arr = [28.7, -40.4, 6.8, -58.5, -46.1]
The entry just left of -46.1 is -58.5
Report the entry just left of 6.8.
-40.4

[ 16.816   6.528  -6.859  -5.562   6.935 -12.443  17.948   6.089]
The entry just left of -12.443: 6.935
Read off the entry just left of 6.089.
A: 17.948

[[-39.7, 24.1, 28.7, -24.4, -47.1, -36.5, 18.6, -36.2],
 [31.2, -21.2, -29.8, 46.9, 52.3, 16.4, -51.7, 27.6],
 [-36.7, 22.4, 27.6, -23.9, -42.1, -33.7, 18.2, -34.2],
 [-48.9, 34.9, 39.7, -31.2, -54.9, -43.5, 25.1, -44.6],
 [-42.4, 30.5, 33.5, -27.3, -47.3, -37.1, 20.6, -38.2],
 [-47.8, 33.6, 36.7, -28.4, -54.2, -43.0, 20.7, -42.8],
 [-44.2, 30.6, 34.9, -27.0, -51.4, -39.8, 22.6, -40.0],
 [-37.9, 25.2, 29.1, -24.2, -45.4, -33.7, 20.4, -34.1],
 [51.5, -21.7, -29.2, 28.6, 52.3, 51.8, -10.5, 50.2],
 [-29.7, 19.1, 22.6, -21.4, -34.5, -25.8, 16.8, -27.3]]
The bottom-left entry: -29.7
Read off the first entry in reading order.
A: -39.7
Read off the smallest entry in the first row.
A: -47.1
The largest entry in the last column: 50.2
The minimum: -54.9
The entry directly below -29.8 -> 27.6
The top-right entry: -36.2
Read off the entry directly above -24.2.
A: -27.0
The entry in the bottom-right corner: -27.3
The entry just right of -24.2 -> -45.4
The second entry from the end, reading row by row: 16.8
Read off the smallest entry in the last row.
A: -34.5
Read off the entry directly below the smallest entry.
A: -47.3
The entry just left of 46.9: -29.8
The entry directly below -31.2 -> -27.3
Read off the entry just left of -24.2.
A: 29.1
Read off the entry directly above 30.6.
A: 33.6
Read off the 3rd entry in reading order.
A: 28.7
Read off the entry directly above -23.9.
A: 46.9
The third entry on the diagonal from the top-right corner -> -33.7
The smallest entry in the last column is -44.6
Read off the largest entry in the first column.
A: 51.5
The largest entry in the last row -> 22.6
Read off the entry just right of the smallest entry.
A: -43.5
Read off the first entry of the smallest entry's row.
A: -48.9
Read off the second smallest entry.
A: -54.2
Read off the entry directly above 22.4.
A: -21.2
Read off the 2nd entry in reading order.
A: 24.1
Read off the entry directly below -43.5.
A: -37.1
Read off the entry just left of -28.4.
A: 36.7

Questions about the row below.
1) Find the entry just left of 51.7.
2) Find the entry just left of -37.7.
3) Find the entry just left of 2.3.
4) Find the smallest entry.
5) Find the entry just right of -43.7.
6) Find the entry just right of the centre entry.
[ 55.2  51.7  45.9 -37.7  33.5  -4.9  -8.9  45.2   2.3 -43.7  48.8]
1) 55.2
2) 45.9
3) 45.2
4) -43.7
5) 48.8
6) -8.9

X = -27.3  -33.4  -30.3   21.9  -22.5   45.8   48.2  -24.2   54.0   34.9  -28.2   49.9  -25.8  -36.5
The smallest entry -> -36.5
What is the entry just right of -28.2?
Answer: 49.9

[8439 7216 4192 3973 7545 1647 8668 6319 2745 8390 6399 2412]
Which number is the third largest entry?
A: 8390
The entry just right of 7545 -> 1647
Which number is the second entry from the left?
A: 7216
Which number is the first entry from the right?
A: 2412
The second largest entry is 8439
Which number is the second entry from the right?
A: 6399

Read these off the table that follows.
1) What is the last entry in the row that holds the largest entry?
2) What is the 3rd entry on the diagonal from the top-right corner?
3) What is the last entry, reading row by row?
4) What is the entry directly above 8.3?
5) What is the entry in the bottom-left corner?
6) What is the entry directly below 0.4?
7) What is the smallest entry in the first row?
8) What is the 4th entry in reading order?
[[-4.8 -5.2 -5.0 -4.8 10.8 -4.0  9.1 10.8 -4.8  8.7  9.5 -4.8]
 [-5.3 -5.5 -5.4 -5.1 15.5 -4.4 37.9 41.0 -5.2 42.1 12.9 -5.2]
 [-1.5 -1.3 -1.5 -1.8  1.3 -1.9 -4.5 -4.4 -1.9 -3.3  3.4 -1.8]
 [ 6.5  8.3  7.6  5.9 -3.8  3.4 -5.4 -5.2  5.2 -5.0 -3.0  6.2]
 [-5.6 -5.7 -5.7 -5.6 21.0 -5.4 -1.2  0.5 -5.6 -3.8 22.1 -5.6]
 [ 6.6  6.4  7.4  6.7 -2.2  5.5 48.8 49.7  5.6 63.6 -4.4  5.9]
 [12.8 14.8 14.4 11.8 -5.0  8.0 -3.7 -4.2 10.7 -3.0 -5.3 11.5]
 [-1.9 -1.6 -1.8 -2.0  1.4 -2.2 -4.5 -4.3 -2.2 -3.2  4.7 -1.8]
 [ 1.2  1.0  1.1  0.3 -2.1  0.5 -5.6 -5.6 -0.1 -5.6 -1.2  0.4]
 [-1.0 -0.6 -0.8 -1.1  0.9 -1.5 -5.1 -5.0 -1.3 -4.1  2.4 -1.3]
 [-4.0 -4.2 -3.9 -3.6  7.3 -3.1  9.6 10.5 -3.8  9.7  7.5 -3.9]
 [21.9 24.9 24.1 19.8 -5.6 14.1 -4.2 -4.9 18.2 -2.9 -5.6 20.0]
 [-1.7 -1.4 -1.1 -1.1  1.4 -1.5 -4.8 -4.9 -1.6 -5.3  3.0 -1.9]
 [-2.5 -2.5 -2.2 -1.9  5.5 -2.0  9.3 10.5 -2.2  9.9  4.6 -2.4]]
1) 5.9
2) -3.3
3) -2.4
4) -1.3
5) -2.5
6) -1.3
7) -5.2
8) -4.8
